(in the rows, 128 means zero)
The rows of X fall into 3 groups, and each row is roughly a mix of its group's hidden directions.
X (109 x 13):
[[115 162 111  99 133 143  90 181 134 137 139 123  84]
 [ 97 115 109 126 160 161 121 169 117 162  88 117 101]
 [134 148  62 120 102 122 129 117 101  82 125 147 114]
 [167 133 158  79 130 115 117 157 164 147 156 120 105]
 [102  94 122 124  85 131  98 136 147 170 108  85 124]
 [100 150 146 156 184 145 129 111 143 146 141 161  94]
 [ 64 137 129 150 143 148 125 129 145 162 143 147  85]
 [138 134 202 138 117 140 112 112 140 114 155 147 162]
 [198 163 123 113 150 121 123 113 133  98 155 146 124]
 [180 188 134 124 128 144 141 158 141 150 112 113 144]
 [103 113 188 154 152 154  85 131 122 123 123 129 102]
 [100 141 106 140 182 141 142 107 143 174 110 151 103]
 [181 166 147 147 123 137 127 127 172  89 143 138 114]
 [107  65 117  93 122 103  93 106 126 136 150 120 109]
 [173  94 157 119  81 121 159 123 112 103 112 125 153]
 [120 162 155 134 123 140 187 156 103  99 139 153 147]
 [166 169 133 100 179 155 133 149 128 132 149 147 104]
 [121 151 145 151 160 124 115 116 185 177 125 115 150]
 [128 117 113  89 199 109 121 122 113 164 122 139 127]
 [139 169  83 125 135 138 130 127 166 104 138 110 179]
 [129 115 198 156 163 117 111  95 127 145 136 127 117]
 [138 165 163 152 181 127 131 154 150 140 123 156 100]
 [131 109 147 134 121 166 183 102 129 126 180 132 150]
 [129 129 153 161 186 113 117  83 117 156 116 127 106]
 [166 147 100  89 135 125  71 136 114 143 159 133 113]
 [135 138 157 117 164 137 143 145 202 141 110 125 119]
 [124 140  71 131 176 123 128 111 144 126 118  94 168]
 [170 111  99 139 107  97 142  87 106 154 108 112  96]
 [145  93 157 140 156 111 139 116 132 182 112  86 110]
 [137 119 187 151 100 117 151 137 121  75 125 125 149]
 [165 171 140 158 143 146 146 122 176  91 119 141 129]
 [148 130 122 122  91 136 137 106  70 123 115 182 113]
 [106  92 172 102 107 130 140 163  92 106 146 153 112]
 [125 128 149 111 119 163 158 165 139 148 106 150  71]
 [169 148 163 117 126 129 138 138 183  93 155 139 109]
 [163 134 103 119  54 124 141 113 114 136 121 158 130]
 [142 161  83 114 124 149 135 136 144  85 139 117 179]
 [128 119 182 164 120  98 161 107 112 113  97 152 147]
 [160 134 126 116 137 143 146 106 201  93 119 120 141]
 [140  91 108 119 111 163 130 159  93 140  89  99 100]
 [163 115 125 128 175 156 175 109 153 125  90 131 125]
 [110 149 127 153 159 109  62 129 144  92 142 112 124]
 [151 137 129 117 154 143 143 167 155  97  71 110 109]
 [134 137 125 172 100 152 137 104 177  81 112 122 136]
 [145 161 133 116 165 121  78 148 130 135 113 151  79]
 [179 116  84 133  99 128 140 102 104 145  97 102 113]
 [106 132 114 136 190 125 121 131 113 179  90 133 131]
 [110 141  85 111 143 144 125 158 133  65 141 106 146]
 [169 143 111  78 185 113 131 123 110 144 137 139 139]
 [ 75  97 125 126  87 125 142 137  73 131 135 123 141]
 [ 67 108 100 154 120 117 111 110 145 162  99 125 111]
 [ 76 125 126 142  82  95 116 157 124 131  86 115 124]
 [124 177 141 183 116 141 136 159  88 139 114 139 128]
 [155 101 184 149 154 134 119  92  88 117 127 116 116]
 [119 168 160 136 160 143 172 171 141 147 105 139 137]
 [124 143 167 140 149 137 102 160 151 101 106 140  72]
 [141 113 162 116 109 133 126 141 139  69 166  99 159]
 [117  90 144 111 137 119  96 128 191 152 125 112  96]
 [ 81  95 158  85 148 121 164 153 148 143 132 132 128]
 [150 129 117  90 152 134 173 103 155  83 134 137 160]
 [141  99 132  96  93 113 167 135  74 119 135 156 116]
 [ 83 156 153 146 156 154 154 135 133 147 161 156 100]
 [114 109 129 108  76 105 126 148 121  74 159 138 107]
 [ 89 133 165 117 111 124 115 166 177 115 163 138 147]
 [ 79 154 136 124 107 131 109 184 130 137 127 130  84]
 [ 87 128  87 135 126 113 133  95 112 185 144 136 150]
 [146 159  98 118  66 116 134 114 141 109 144 162 152]
 [141 119 153 107 142  97 104 139 105 123 180 158  87]
 [182 123 120 142 153 110 148  81 124 146 122  87 143]
 [156 116 122 150 133 122  79  93 177 106 135 129  96]
 [118 161  64 121 159 110 137 124 144  90 141 115 144]
 [ 94 133 111 140 176 122 102 140 157  90 139  87 116]
 [104  83 140 125 160 111  94 112 172 137 132 134  89]
 [137 113 138 131 132 101 153 106 108 197 107 150 101]
 [ 90 131 147 156 150 154 113 149 170  94 124 116  88]
 [113 133 117 145 185 149 120 117  92 158  90 142 101]
 [116 108 174 173 115 106 126 117 139  76 104 120 141]
 [ 49 132 110 150 106 124 108 145 141 132 141 105 124]
 [105  81 174 119 146 113 134 162 140 146 138  92 108]
 [145 168 156 113 139 145 187 156 154 109 127 138 149]
 [110 129  99 134 107  85 113 142 123 111  83  91 166]
 [119 103 180 109 132 110 143 134  99  82 168 142 130]
 [ 87 145 123 114 138 171 110 180 142  95 133 136 150]
 [ 81 126 144  96 120 141 136 183 122 106 147 164 137]
 [130 156  95 155 129 133 135 120  55 130 115 137 155]
 [116 120 174 132 194 139 141 125 107 165 119 138 135]
 [155 142 103 112 123 100  87 115 101 120 170 114 171]
 [145 128 110 125 154 132 188 127 137 119  80 109 164]
 [122 124 161 153 193 132 107  99 103  99 133 117 115]
 [120 130 147 103  83 145 147 165 144 169 128 164 156]
 [137 131 177 108 140 122 127 164 184 145 141 129  95]
 [112 153 101 110 133 156 122 151 132 117 195  98 145]
 [125 155 190 145 115 106 154 147  99 100 138 147 147]
 [ 82 128 106 145 136 120 150 145 149 138  62 111 122]
 [ 64 160 115 140 133 130 113 138 124 149 181 128 127]
 [146 156 139 155 154 110  92 144  86 149 145 155  92]
 [137 114 135 122 163 167 146 153 120 181  94 105 147]
 [124 153  77 113 159 127  76 148 145 118 135  94 128]
 [126  92 119 116  80 137 126 102 179  97 130 100 137]
 [122 116 180 121  92 124 116 148 162  97 168 120 150]
 [109 133 148 162 158 132 181  90 124 128 150 140 166]
 [161 154  99 168 103 127  88 111  80 125 131 128 124]
 [150 150  95 108  66 129 140 129 132  97 144 150 159]
 [ 95 139  73 131 139 116 109 107 125 148 163 104 167]
 [ 87 131 146 149 141 173 147 133 155 110 180 121 114]
 [142 166 141 109 168 168 141 151 131 131 173 145 102]
 [113 116 147 151 110  86 147 115 111 147  64 150 134]
 [145 155 148 183  88 142 123 128 149  84 138 137 112]
 [115  76  88 100  99 123 116  87 119 114 132 105 148]]

Here is one row from each group, named. Which group is each of the other rows in?
[139 112 108 130 111  92 122 134 130 106  62  97 157] | (51)
[ 70 139  98 128 155 104 122 145 134 146 120 156  85] | (6)
[ 87 118  98 163 136 126 119 112  65 143 107 135 139] | (2)

[162 145 138 125  58 128 120 145 106 108 163 117 124] | (2)
[148 128  80 105 151 157 161 138 149 115 121  86 158] | (51)
[ 81 148 129 163 183 140 162 113 148 140 121 138 126] | (51)
[140 138 152 152 175 119  95 131 170 141 127 147  84] | (2)
[120 154 131 112 180 128 175 144  89 133 123 156 151] | (2)
[ 97  95 136 106 100 117 125 168 113  82 149 126  95] | (6)
[ 74  97 139 101 124 138 172 145 148 143 107 112 152] | (2)
[106  90 190 109 104 132 131 172 131 130 146 130 124] | (6)
[ 84  99 172 124 135 107 123 156 121 139 155 151  87] | (2)
